One vector is turned by the same rotation once a step. Each row is the vector after some number of steps, and that number follows the row.
The counts run from 0 to 230.
[ 17   0 -28 -10  22  16 -15  39  -1  18   9  -1 -13   5 -12  -4  21  12
 -31  10  20 -13  37  11  -2   2   5 -13  -6 -29  29   2 -13  19 -17  14
  35   1  26 -23  22  11 -10 -28  -3  31  -3 -52  22  21  22   2  10 -21
  17 -15  23 -34   5 -10  38 -15  19   9  -4  -7 -14  10   1 -25   1 -20
  10  17 -24  -8 -37  33  -2 -30]
92
[ 26   1 -26  -3  15   8 -18  32   2  13  16   0 -22  -3  -8 -24  12  28
 -31   9  17  -3  35  10   4   7  14   0  -9 -16  20  -4 -12   8 -31  15
  40  11  22 -16   9  14   2 -32 -16  35 -13 -43  24  21  18  26  10 -37
   5 -14   8 -28  -8  -9  17 -19  36   0  -5 -17  14   2  -2 -22 -25 -17
  14  18 -16 -16 -24  35   9 -34]
124
[ 21  -1 -22  27  16 -14  22   2 -37  24   8  25 -17   2 -14 -10  22  24
 -38  27  36 -11  -4  -6  -4  -1   1 -20  -3  -4  -3   0  -1  26 -39  32
  28  -8  11  -9   3  15  -6 -27 -16   8   3 -42   8  15  64   7  15 -21
  19 -18  12  -9 -12  -2   9 -14  18  -3 -10 -16 -22 -14 -13 -13  -8 -25
  23  -3 -21 -13 -33  21  10 -12]
195
[ 16  11 -13  -1  -1  -1  -6   9 -16   4   6  -1 -30  -9 -20 -25  23  23
 -40  15  24   0  24   3  -1  32  31  -2  -6 -17   7  -6  -1   4 -22  25
  49   6  38  -6   6  35   6 -25 -11  -9 -16 -38  20   9  33  24  27 -22
  18 -12   2 -20   8 -22   4 -18  43  -9 -22 -30  -3  -9   0  -7 -16 -15
  24  13 -21 -23 -35  20  18 -24]
130
[  5   9 -10   2   9  -9  15  18 -11   8  15   7 -29   2 -11 -19  37   1
 -51  23  35 -12  24  11  -2   9  27   7 -17 -15  15 -13   0  23 -27  36
  46  -6   8 -19  -1  21  -1 -35  -5   5  -5 -30  19   5  29  19  27 -10
   3  -6  15 -39 -20 -11  -1  -2  40  14 -15 -24 -13  -8   4  -6   6  -5
   2  21 -18 -11 -14  19  18 -39]
48
[ 20   0 -10  12   6 -16  24  13 -22  15  15  17 -29   3  -3 -24  21  15
 -27  29  34 -29  17   0 -13  -6   2  -6  -7 -10  11   2  -9  28 -18  24
  31 -20   5 -14  -9  11 -11 -33 -26   7  -3 -40  30  22  56  18  29 -15
  21 -28  19 -24 -18   0  14 -21  23   9 -16 -12  -7  -4  -6  -8 -10 -23
   6  20 -15 -21 -30  23  16 -27]
81
[ 28  -1 -28   7  16   9  -5  20 -16  18  12  19 -17 -11  -6 -29  10  43
 -33  18  19 -17  13   1   8  -8  -5 -17   4 -16   4   9  -9  20 -39  13
  39   2  27   1  14   6  -8 -26   2  30  -9 -35   8  24  55  14  -4 -30
  11 -18   8 -12   2  -4  22 -29  22 -22 -12 -15  -5   0  -6 -26 -20 -37
  21   4  -6 -23 -25  35   3 -17]
118
[ 19   4 -27   7  15   7  -9  24  -5  23  12  11 -15   1 -14   2  29  22
 -40   5  25   4  13  15  14  26  18  -2 -19   3   8   6   2  16 -31  21
  42  -1  17 -22  19  22  -1 -16 -16  26  10 -51   0   2  17   5  12 -33
  13  -5  21 -33 -18  -5  29   3  22   5  -2  -9 -15  -1   1 -31 -20  -7
  30   1 -45  -3 -49  26  -2 -21]
184
[ 18   5 -13   6  30  -6   1  26 -21  22   1   8 -13   3 -25 -11  31   6
 -43  23  43  -6  21   7  -6  11  17  -9  -9  -9   7 -27  -3   3 -31  38
  32  14  22 -12  11  26   4 -43   2  19  -4 -45  23  11  31   8  16 -32
  -4  -5   6 -24  -1 -20   4 -15  34  15 -10 -28 -15 -10   2   2 -14  -8
  17   7 -22   1 -13  25   8 -25]
44
[  7   5 -11   5   6  -9   9  18 -17  10  21  12 -26  -9 -12 -19  38   4
 -56  21  37  -4  22   9  -5   9  27   5 -15 -11  18 -14   2  17 -32  30
  42   0   7 -19  -4  22   6 -32  -9  13  -6 -29  14   9  31  22  24 -20
  -1  -6   9 -37 -27 -10   0  -3  39  17 -15 -31  -5  -9  -3  -8  -4  -7
   9  18 -18 -12 -17  22  16 -37]
47
[ -1  25  -2  16  -9 -18  -7   2 -15   8  22   6 -41   2  11 -11  28  22
 -24  19  39 -17   5   3  -1   6  32  -7 -17 -23  -8   7   3  14 -30  18
  50  -9  28 -19   1  22 -10 -29 -19   0  -5 -38  20  -4  51   3  34  -5
  27  -8   6 -16   1  -8  14 -15  22  -4 -31 -31 -19  -6  -7 -24   3 -18
  20   0 -17  -9 -37  26  10 -18]
21
[ 22  -5 -19  -1  13   6  11  20 -26  21  -1  10 -15  -4 -14 -18  20  21
 -33  29  22 -23  21  -5 -10  -9 -10 -27   8 -28  20   2 -12  29 -16  20
  33  -7  19  -4   3   5 -20 -30   5  13  -7 -40  23  24  60   1  13 -14
  26 -21  22 -19  17  -6  26 -23  19  -7 -15  -5 -21  -3  -3  -8   6 -33
   7  19  -8 -18 -33  25   5 -19]
86
[ 13   1 -24  -4  23  20 -10  29  -9  30  -3   0 -11   4 -17  -1  29  21
 -37  18  25  -9  16   9  15  18  13 -15 -13 -13  12   8   1  21 -27  23
  42   5  31 -13  27  16 -12 -19  14  21  11 -50   8   4  23 -13  12 -25
  17  -1  23 -32  11  -8  33  -4  16  -4  -5  -2 -36   4  12 -21   5 -20
  21   6 -41   8 -43  32  -9 -16]
181
[ 21  -4 -17   8  14   2  19  17 -21  18  -1  12 -22  -1 -11 -29  22  22
 -37  36  22 -30  21  -5  -8  -3  -9 -15   0 -24  16   6  -9  33 -19  24
  35 -14  20  -4   2   4 -15 -34  12   5  -8 -33  22  22  60   5  14 -11
  23 -23  22 -24   9  -6  15 -23  22 -17 -17  -5 -24   1   4 -11   9 -30
   3  25  -8 -14 -29  23   7 -22]
85
[  6   3  -8   8  18  -6  14  30 -16  20  13   8 -23   2  -7 -14  44   2
 -50  29  39 -19  23   6  -5 -20  10  -6  -7 -26  20  -8  -1  30 -24  28
  40 -11   8 -17   1   8 -11 -39   1  23  -3 -39  24  19  45   4  20  -9
   8  -4  21 -38 -15   1  13  -8  25  21 -15 -20 -22  -5  -3 -13  15 -17
  -3  15  -8  -6 -13  28   8 -34]
169
[ 19  -3 -13  23  20 -14  24  13 -15  24  15  11 -32  14  -7 -26  28   3
 -32  28  31 -23  17   6  -7  -2   7   2 -20  -8   5  -4  -5  30 -32  36
  23 -18   5 -17   4   5  -7 -36 -16  15  -2 -38  25  19  46  17  27 -14
  15 -24  16 -34 -28  -7   5 -14  20   7  -9 -16 -18  -9   1 -14   1  -9
   3  21 -16  -2 -17  22  15 -35]
79
[ 16   8 -14  -1   3   2  -4   9 -18   4   5   1 -30  -8 -22 -27  30  21
 -47  16  22  -1  24   4  -2  34  32  -6 -10 -20   9  -8  -4   9 -30  29
  52   7  38  -3   6  30   6 -26   0 -11 -14 -30  17   3  34  18  20 -19
  13  -5   1 -22   6 -23   6 -11  45 -15 -19 -28 -10  -9   2 -14  -6 -12
  21  11 -21 -18 -28  19  18 -26]
131
[ 26   4 -11  24   2   0  10   9  -8  19  14  11 -37  -2   8 -37  15  36
 -19  23  20 -31   7   1   3  -5   2  -3 -13 -16  -9  16  -8  33 -42  19
  38 -12  18  -6   6   2 -11 -30   0  15  -3 -28  13  17  56  14  17  -7
  21 -30   6 -18  -2  -4  13 -22  12 -29 -20 -12 -19   5   6 -33   3 -30
  13  17  -7 -14 -25  34  10 -19]
114
[ -2   8 -12   0   5  -3   1  30 -19   9  19   9 -24 -11   3 -11  29  12
 -37  24  34 -21  23   9  -1 -19   9  -5  -2 -27  36   2  -3  27 -12  14
  47 -14   8 -20  -7  11 -20 -31 -12  25  -2 -43  23  17  47   8  21 -13
  12  -6  28 -36 -12   5  19 -10  29  23 -23 -17 -13  -2  -6 -15   0 -25
  -6  18 -15 -17 -30  30   8 -28]
171
[ 11  15 -18  12   5   8 -11  18 -14  18  13   9 -27  -9  12 -10  17  45
 -23  17  31 -25  -1   5  18  -4   6 -19  -6 -13  -5  20  -3  16 -29   7
  56   0  28  -5  16  16 -20 -21   2  22   3 -40   8   0  48  -1  11 -31
  15   1  11 -11  14   3  22 -14  18 -18 -24 -14 -27  -1   7 -22 -12 -33
  16  -2 -23  -9 -41  43  -3   2]
147
[  3  18  -8  10 -10  -8  -5  15  -8   8  36   9 -34  -4  16  -5  32  22
 -30  15  35 -16  11   9   2 -14  22  -2 -12 -29   6  12   1  20 -27   7
  56 -16  19 -28   4  16 -13 -32 -20  19  -4 -42  15   6  47   1  24  -2
  17   3  16 -27  -7   5  21  -7  16  13 -32 -23 -14   0  -9 -32   1 -21
   8   6 -15 -14 -29  33  10 -23]
141
[ 26  -2 -22  23  24   2  14   7 -20  30  -2  13 -18   3 -23 -18  27  25
 -41  24  27  -7   7   7  14  29  11  -7 -22  13 -13   0  -1  20 -44  41
  29   2  13  -2  20  20   4 -26   5   8   8 -39   4   6  42  10  13 -35
  13 -17   9 -25 -10 -14   9  -5  21 -16   2 -13 -29  -9  11 -11  -9 -11
  32   5 -36  -1 -27  21   7 -17]
72
[  3   7 -12  -5  -3  10   1  23  -3   8  18   6 -30 -15  10 -19  30  22
 -40  24  18 -25  23  14   2  -5   8   5  -9 -24  31  16  -4  37 -13  11
  54 -15  11  -7  -1  14 -23 -22  -2  12  -4 -34  15  11  40  14  19 -11
  11  -7  27 -38  -6   6  17  -4  31   3 -17  -6 -16   5  11 -22   8 -25
  -5  26 -17 -18 -39  30   7 -33]
173
[ 16   4 -18  20  15   3  -2  19   3  25  14   2 -30  11 -11  -8  32  15
 -30  18  29  -7  17  17  13  32  24   4 -32   1  -6   7   0  22 -36  33
  35  -5  13 -22  21  18  -1 -24  -7  15  10 -46  10  -2  15   7  26 -24
  16 -11  21 -41 -17  -7  20   3  16   3  -1  -7 -26   2  12 -25  -6  -6
  22  15 -45   5 -38  24   2 -26]
186
[ 28  -3 -25  16  18   3   9   3 -22  25   1  13 -23   1 -23 -15  26  32
 -37  20  28  -5   5   7  15  33  14  -8 -17  16  -9   5   3  22 -37  34
  33   3  16   0  15  24   3 -17  -1   5   9 -42   2   2  35  15  11 -40
  16 -13  10 -23 -10 -11   8  -2  28 -19  -1  -9 -21  -9   7 -16 -20 -12
  35   7 -36  -7 -39  18  10 -10]
71
[ 15   8 -23  15  13  -5   0   6 -20  23   0   4 -22  11 -23  -3  35  12
 -37  21  27   4  11  -5  -2  26  27 -20 -19 -13 -13  -4   1  17 -45  35
  33  -3  34 -21  26  19   8 -28   2   2   2 -44   7  -3  38  -4  20  -5
  23 -14   6 -24   1 -20  19  -9  14 -15  -9 -20 -26  -6  -3 -29   7  -7
  38  -2 -32   2 -33  16   5 -20]
103
[ 29   0 -24   4  21   7 -18  39  -3  24  16   2 -18   0  -9 -16  11  25
 -30  10  23  -4  32  14   8   1   7  -6  -5 -21  17  -8 -15   3 -32  16
  36  12  26 -20  15  13  -3 -40 -11  39  -9 -46  27  25  22  21   8 -36
   5 -16   4 -27   0 -16  21 -26  26   2  -3 -18   5   2  -4 -20 -26 -22
  17   9 -15 -11 -22  35   4 -26]
123
[ 27 -11 -24  24  16  -5  24  13 -29  24  16  23 -19  -4 -11 -19  28  23
 -48  29  26  -9   2  -3  -1  -7  -2 -15  -6  -5   4   0  -2  41 -46  30
  28 -13   4  -8   6   2  -4 -27  -4  24   3 -34   1  16  63  15   6 -12
  13 -19  13 -22 -23   0  14  -7  18  -5  -5 -14 -20 -10 -10 -27   1 -21
  18   6 -14 -12 -20  22  10 -25]
197
[ 18   0 -17   9  23   4   5  17 -20  24  -2   8 -14  -5 -26 -24  29  22
 -51  22  31  -6  22   9   8  23  17  -2 -12  -3   6 -20  -1   9 -44  42
  40  17  23  -1  17  21   6 -34  14  16 -10 -32  14   9  31  16  10 -40
  -5  -5   5 -28  -1 -17  -3 -14  41  -9  -2 -22 -15  -6   9   2 -13 -12
  18   6 -26  -3 -15  24   7 -23]
42
[ 27  -4 -17   1  14  12   2  22  -4  20   6  -1 -27   3  -7 -32  10  22
 -25  28  14 -30  33   6  -4   0  -7  -6  -8 -22  21   9 -18  29 -16  19
  35  -6  20  -8   7   3 -15 -41  -1  16 -10 -41  33  28  39  13  22 -19
  24 -33  19 -27   6  -6  24 -26  18 -12 -10   4 -14   8  12 -17   0 -27
  -1  31 -14 -15 -33  32   7 -24]
205
[ 14   2  -6   8  18 -10  20   8 -28  20  -2  17 -22  -4 -20 -27  34  13
 -47  31  40 -19  14   0  -4  12  16  -8 -10  -6   2 -18   2  15 -28  44
  38   1  17  -2   5  23  -5 -37   7   0  -5 -36  25   8  53  10  20 -23
   8 -10   8 -24   0 -13  -4 -19  32  -5 -15 -21 -25 -13   5   7  -2 -18
  13  11 -15  -4 -15  22  14 -15]
163
